Every row has a hidden score. In each pair, how much higher is the second row's than the first's? 10 means about the same, 20 much higher and 0 much lower. The score is a weighted sum of the row's numbers plus the product of two more (or one squared), each taken from its middle value.
[ 0.5  0.  -1.1 -0.6 -1.2 -0.4 -0.6  0.7 -1.3  0.3 -0.8]
[ 0.5  1.6  0.9  1.6  0.7  0.9 -0.6  0.7  0.8  0.4  0.8] -> 10
[ 0.5  2.1 -1.1 -0.6 -0.1 -0.5 -0.6 -1.4  0.8  0.  -1.4]
[ 0.5  0.5  0.9 -0.6  1.4 -0.3 -0.6  0.7 -1.3 -1.   1.3] -> 14
[ 0.5 -0.6 -1.1 -0.6  0.7 -0.8 -0.6  0.7 -1.3 -0.6  1.1]
[ 0.5 -1.9  0.9 -0.6 -1.   0.4  1.7  0.7 -1.3  0.1 -0.3] -> 12
[-1.9 -0.6 -1.1 -0.6 -0.1 -0.2 -0.6 -1.4  0.8  0.  -1.3]
[-1.9 -1.4  0.9 -0.6  0.1  2.7 -0.6  0.7  0.8  0.   1.4] -> 13
[ 0.5  0.4  0.9 -0.6 -0.5  0.9 -0.6  0.7 -1.3  0.4 -1.4]
[ 0.5 -2.3 -1.1 -0.6 -0.8  1.1 -0.6  0.7  0.8 -2.  -0.1] -> 18
[ 0.5  0.3 -1.1 -0.6  0.5 -0.7 -0.6  0.7  0.8 -1.4  0.8]
[ 0.5  1.4  0.9  1.6 -0.6 -0.9 -0.6  0.7  0.8  1.1 -0.1] -> 10
[ 0.5  1.4  0.9 -0.6  1.   1.7 -0.6 -1.4 -1.3  1.3  0.3]
[ 0.5  1.   0.9  1.6  0.7  0.3 -0.6  0.7 -1.3  1.3  0.6] -> 10
[ 0.5 -0.8  0.9 -0.6 -2.   1.3 -0.6  0.7 -1.3 -0.7 -0.5]
[ 0.5 -0.3 -1.1 -0.6  1.   0.1  1.7 -1.4  0.8 -1.  -0.7] -> 7
[-1.9 -1.3 -1.1 -0.6 -0.6 -0.3  1.7 -1.4  0.8 -0.6 -0.8]
[-1.9  1.   0.9 -0.6 -1.2  1.4 -0.6  0.7 -1.3  0.6 -0.6] -> 13
[ 0.5 -0.2  0.9 -0.6  1.7  0.5 -0.6  0.7  0.8  0.8  1.8]
[ 0.5 -1.2  0.9 -0.6 -0.8 -1.6  1.7 -1.4 -1.3 -0.7  1.3] -> 9
[ 0.5 -0.8 -1.1 -0.6 -0.6  0.3 -0.6  0.7  0.8 -1.4 -0.8]
[-1.9 -0.5  0.9 -0.6  1.4 -0.3 -0.6 -1.4  0.8  1.2  0.4] -> 14
[ 0.5 -0.3  0.9 -0.6  1.9  0.5 -0.6  0.7 -1.3  0.4  1.4]
[ 0.5 -1.2 -1.1 -0.6 -1.8 -1.1 -0.6  0.7  0.8 -0.6 -0.3] -> 9
[ 0.5  1.4 -1.1 -0.6  0.5  0.9 -0.6 -1.4 -1.3 -1.   0.7]
[ 0.5  0.3 -1.1 -0.6  0.5  0.6 -0.6  0.7 -1.3 -0.4  1.5] -> 10
[ 0.5  1.2  0.9  1.6  0.4  0.1 -0.6  0.7  0.8  1.4  1.6]
[-1.9  1.3 -1.1  1.6 -0.2  1.2  1.7 -1.4 -1.3  1.2 -1.1] -> 8
[ 0.5 -0.1  0.9  1.6 -0.7  0.4  1.7  0.7 -1.3  0.9  0.3]
[ 0.5 -1.5 -1.1 -0.6 -1.1 -1.  -0.6  0.7  0.8 -1.  -0.7] -> 10
[-1.9  0.5  0.9  1.6  0.6  0.7  1.7 -1.4  0.8  0.6  0.5]
[ 0.5  0.1 -1.1 -0.6  0.9 -0.5 -0.6 -1.4  0.8 -0.2  1. ] -> 9
[-1.9 -0.9 -1.1 -0.6 -0.7 -1.6 -0.6  0.7 -1.3 -1.7 -0.9]
[ 0.5  0.7  0.9 -0.6 -0.4 -1.4 -0.6  0.7 -1.3  1.3  0. ] -> 12
[ 0.5 -0.6  0.9 -0.6 -0.5 -0.4 -0.6  0.7  0.8 -1.4 -0.5]
[ 0.5 -1.1  0.9 -0.6  1.  -0.8 -0.6  0.7 -1.3 -0.8  1.5] -> 10
[ 0.5  1.9  0.9  1.6  1.1  2.2  1.7 -1.4 -1.3  1.   0.1]
[ 0.5 -0.5  0.9 -0.6 -0.9 -1.7 -0.6  0.7  0.8  0.3 -0.1] -> 13
[-1.9  0.3 -1.1 -0.6 -0.5  0.1 -0.6 -1.4 -1.3 -0.7 -1.5]
[ 0.5 -1.1 -1.1 -0.6  0.5 -0.8  1.7  0.7 -1.3 -0.5  0.2] -> 12
[ 0.5  1.4  0.9 -0.6  0.8  1.6 -0.6 -1.4 -1.3  0.8  0.9]
[-1.9 -1.2 -1.1  1.6 -0.8  0.1  1.7 -1.4 -1.3 -0.8 -1.4] -> 13
[-1.9 -1.4 -1.1 -0.6  1.4  1.9 -0.6 -1.4  0.8  0.3 -0.8]
[ 0.5 -0.4 -1.1 -0.6 -1.  -0.5 -0.6  0.7  0.8 -0.4 -0.2] -> 10
[ 0.5  0.3  0.9  1.6  1.3  1.1 -0.6  0.7  0.8  1.3  0.9]
[ 0.5 -0.4  0.9 -0.6 -0.9  0.1 -0.6  0.7 -1.3  1.5 -0.7] -> 12
[ 0.5  0.4  0.9  1.6 -0.8 -0.5 -0.6  0.7  0.8  1.6  0.3]
[ 0.5  0.2  0.9 -0.6  0.8 -1.2 -0.6  0.7  0.8  1.2  0. ] -> 15
[ 0.5  1.3 -1.1  1.6  1.8 -0.7 -0.6 -1.4  0.8 -0.2 -0.1]
[ 0.5  0.7  0.9 -0.6 -1.2  1.7 -0.6  0.7 -1.3  1.5 -0.3] -> 13
[ 0.5 -0.3 -1.1 -0.6 -1.  -0.7 -0.6  0.7  0.8  0.3 -1.1]
[ 0.5  0.2  0.9 -0.6 -1.6 -0.2 -0.6  0.7  0.8 -1.9  0.5] -> 13
[ 0.5  0.4  0.9 -0.6 -0.8  0.3 -0.6  0.7  0.8  0.  -0.5]
[ 0.5 -1.2 -1.1 -0.6  0.8  0.1 -0.6  0.7  0.8 -2.   0.5] -> 13
[-1.9 -1.9  0.9 -0.6 -0.9  0.3  1.7  0.7 -1.3  0.1  0. ]
[ 0.5 -1.4  0.9 -0.6  0.9 -0.9 -0.6 -1.4 -1.3 -0.7  1.2] -> 7
[-1.9  1.   0.9  1.6 -0.8  1.4 -0.6 -1.4  0.8  0.  -1.4]
[-1.9  0.1 -1.1 -0.6 -0.2  1.1 -0.6 -1.4 -1.3 -0.4 -1.2] -> 10
[ 0.5 -0.5 -1.1 -0.6 -1.1 -0.5 -0.6  0.7 -1.3  0.8 -1. ]
[ 0.5 -1.2 -1.1 -0.6  0.6 -0.1 -0.6  0.7  0.8  1.2  0.1] -> 10
[ 0.5 -1.3 -1.1 -0.6 -0.5  0.  -0.6  0.7  0.8 -1.1 -0.6]
[-1.9  1.  -1.1 -0.6 -1.  -0.3  1.7  0.7 -1.3 -0.6 -1.9] -> 10
[-1.9 -0.9  0.9  1.6  0.9  1.7 -0.6  0.7 -1.3  2.6  1.3]
[ 0.5 -1.6  0.9 -0.6  0.9 -0.1  1.7  0.7  0.8 -0.7  1.5] -> 13
[ 0.5 -1.2 -1.1 -0.6  0.6 -1.3  1.7  0.7 -1.3 -0.7  1.5]
[ 0.5  0.2  0.9 -0.6 -0.7  0.5 -0.6  0.7  0.8 -0.9 -0.6] -> 10
[ 0.5  1.   0.9 -0.6 -0.7  0.3 -0.6  0.7  0.8  0.6 -1.3]
[ 0.5 -1.7 -1.1 -0.6  1.4  0.  -0.6  0.7  0.8 -0.7  0.1] -> 9
[ 0.5 -0.8  0.9 -0.6 -1.4 -0.8 -0.6 -1.4 -1.3  0.6  1.1]
[ 0.5  0.   0.9  1.6  1.1  0.8 -0.6  0.7  0.8  0.7  0.6] -> 11
[ 0.5 -1.4  0.9 -0.6  1.2 -1.  -0.6  0.7 -1.3 -1.9  0.5]
[ 0.5 -0.7 -1.1 -0.6 -0.5 -0.1  1.7  0.7  0.8 -0.4  1.6] -> 8
[-1.9 -0.5 -1.1  1.6  1.2  0.3 -0.6 -1.4 -1.3 -0.5  0.4]
[ 0.5  0.1 -1.1 -0.6  1.6  0.   1.7 -1.4  0.8  1.   0. ] -> 8
[ 0.5 -1.1  0.9 -0.6  0.8  0.5 -0.6  0.7  0.8 -1.  -0.1]
[-1.9 -0.2  0.9  1.6 -1.1  2.1  1.7  0.7  0.8  2.6  0.6] -> 8
[ 0.5  0.2  0.9 -0.6 -1.3  0.  -0.6  0.7  0.8  1.   0.1]
[ 0.5  0.9  0.9  1.6 -1.1  0.7 -0.6  0.7 -1.3  1.6 -0.4] -> 7
[ 0.5  0.6 -1.1 -0.6 -0.2 -0.3 -0.6  0.7  0.8  0.4  1.8]
[ 0.5  0.4 -1.1 -0.6  0.8 -0.3 -0.6  0.7  0.8 -0.7  0.8] -> 11
[ 0.5 -0.7 -1.1 -0.6 -0.2 -0.8 -0.6  0.7 -1.3 -0.2  0. ]
[ 0.5 -0.6  0.9 -0.6  1.8 -0.4 -0.6  0.7  0.8 -0.3  2.1] -> 12
[ 0.5 -0.1 -1.1 -0.6  0.9 -0.1 -0.6 -1.4  0.8 -0.8  1.1]
[-1.9  2.3  0.9  1.6 -1.3 -0.2 -0.6 -1.4  0.8 -0.6 -1.1] -> 12
[ 0.5 -0.3 -1.1 -0.6 -1.1 -0.4  1.7  0.7 -1.3 -1.  -0.4]
[ 0.5  0.2  0.9 -0.6 -0.3  2.  -0.6  0.7  0.8  1.5 -0.6] -> 8
[ 0.5 -0.3  0.9  1.6  0.7  0.6 -0.6  0.7 -1.3  2.   0.7]
[ 0.5  0.  -1.1 -0.6 -0.4  1.3 -0.6  0.7  0.8 -0.1 -0.6] -> 12
[ 0.5  2.2 -1.1  1.6 -1.2  0.8  1.7 -1.4 -1.3  1.1 -2.3]
[ 0.5  0.4 -1.1  1.6  1.7  1.  -0.6 -1.4  0.8  0.1  0.1] -> 12
[ 0.5 -0.2  0.9 -0.6  1.2  0.1 -0.6  0.7  0.8 -0.4  0.4]
[-1.9  0.6 -1.1 -0.6  1.5  0.8 -0.6 -1.4 -1.3 -0.1 -0.5] -> 7
[ 0.5  0.9 -1.1 -0.6  0.1  0.7  1.7  0.7 -1.3  0.  -2.2]
[0.5 0.  0.9 1.6 0.6 0.7 1.7 0.7 0.8 0.5 1.3] -> 10
[ 0.5  0.5  0.9  1.6  1.1  1.  -0.6 -1.4 -1.3  0.5  0.7]
[ 0.5  0.7  0.9 -0.6 -0.8  0.1 -0.6  0.7  0.8 -2.   0.8] -> 13
[-1.9  0.9 -1.1  1.6 -0.2  0.3  1.7 -1.4  0.8  0.5 -2.3]
[ 0.5  0.1 -1.1 -0.6  0.7  0.6 -0.6  0.7  0.8  0.   0.3] -> 12
[ 0.5  1.3  0.9  1.6  1.5  0.6 -0.6  0.7  0.8  1.   1.8]
[ 0.5  0.3  0.9 -0.6  0.5  0.3 -0.6 -1.4  0.8  0.3  1.6] -> 10
[ 0.5 -0.6  0.9 -0.6  0.2 -0.3 -0.6  0.7  0.8  1.1  1. ]
[-1.9  0.4  0.9  1.6  0.9  0.1 -0.6  0.7 -1.3  1.3  1.7] -> 9
[ 0.5 -0.8 -1.1  1.6 -0.5 -0.7 -0.6 -1.4  0.8 -0.5 -1.8]
[-1.9  0.2 -1.1 -0.6 -0.8 -0.6 -0.6 -1.4 -1.3 -0.6 -1.5] -> 11
[-1.9 -0.1 -1.1 -0.6  0.2  1.1 -0.6  0.7  0.8  0.6 -1.9]
[-1.9 -1.3 -1.1 -0.6  0.8  1.3 -0.6 -1.4  0.8 -1.3 -0.3] -> 9
[ 0.5 -0.3  0.9 -0.6 -1.5  0.1 -0.6  0.7  0.8 -0.1 -0.4]
[ 0.5 -0.2  0.9 -0.6 -1.4  0.4 -0.6  0.7  0.8 -0.5 -0.7] -> 10
[-1.9 -1.7 -1.1 -0.6 -0.9 -0.9  1.7  0.7 -1.3 -1.2 -1.5]
[ 0.5 -0.6 -1.1 -0.6  1.   0.  -0.6 -1.4 -1.3 -0.9  0.5] -> 9
[ 0.5  1.   0.9 -0.6 -0.9 -0.5 -0.6  0.7  0.8  0.1 -0.7]
[ 0.5  0.7  0.9 -0.6 -0.7 -0.6 -0.6  0.7  0.8 -0.4 -1. ] -> 10
[ 0.5  0.9  0.9 -0.6 -0.6  0.2 -0.6  0.7  0.8  2.5 -1. ]
[ 0.5  0.3  0.9  1.6 -1.3  0.8  1.7  0.7  0.8  0.6 -0.5] -> 5
[ 0.5  0.7  0.9  1.6  1.   1.  -0.6 -1.4  0.8  0.5  1.3]
[ 0.5  1.3  0.9 -0.6  0.9  0.8 -0.6  0.7  0.8  1.6  1.6] -> 14
[ 0.5 -0.8 -1.1 -0.6 -0.1  0.3 -0.6 -1.4 -1.3  0.  -0.4]
[-1.9 -0.4 -1.1  1.6 -1.5 -1.5  1.7 -1.4  0.8 -0.9 -0.7] -> 9
[ 0.5 -0.6 -1.1 -0.6  0.9  0.1 -0.6  0.7  0.8 -1.8  0.7]
[ 0.5 -0.3 -1.1  1.6 -0.6  0.3 -0.6  0.7  0.8  1.  -1.1] -> 5
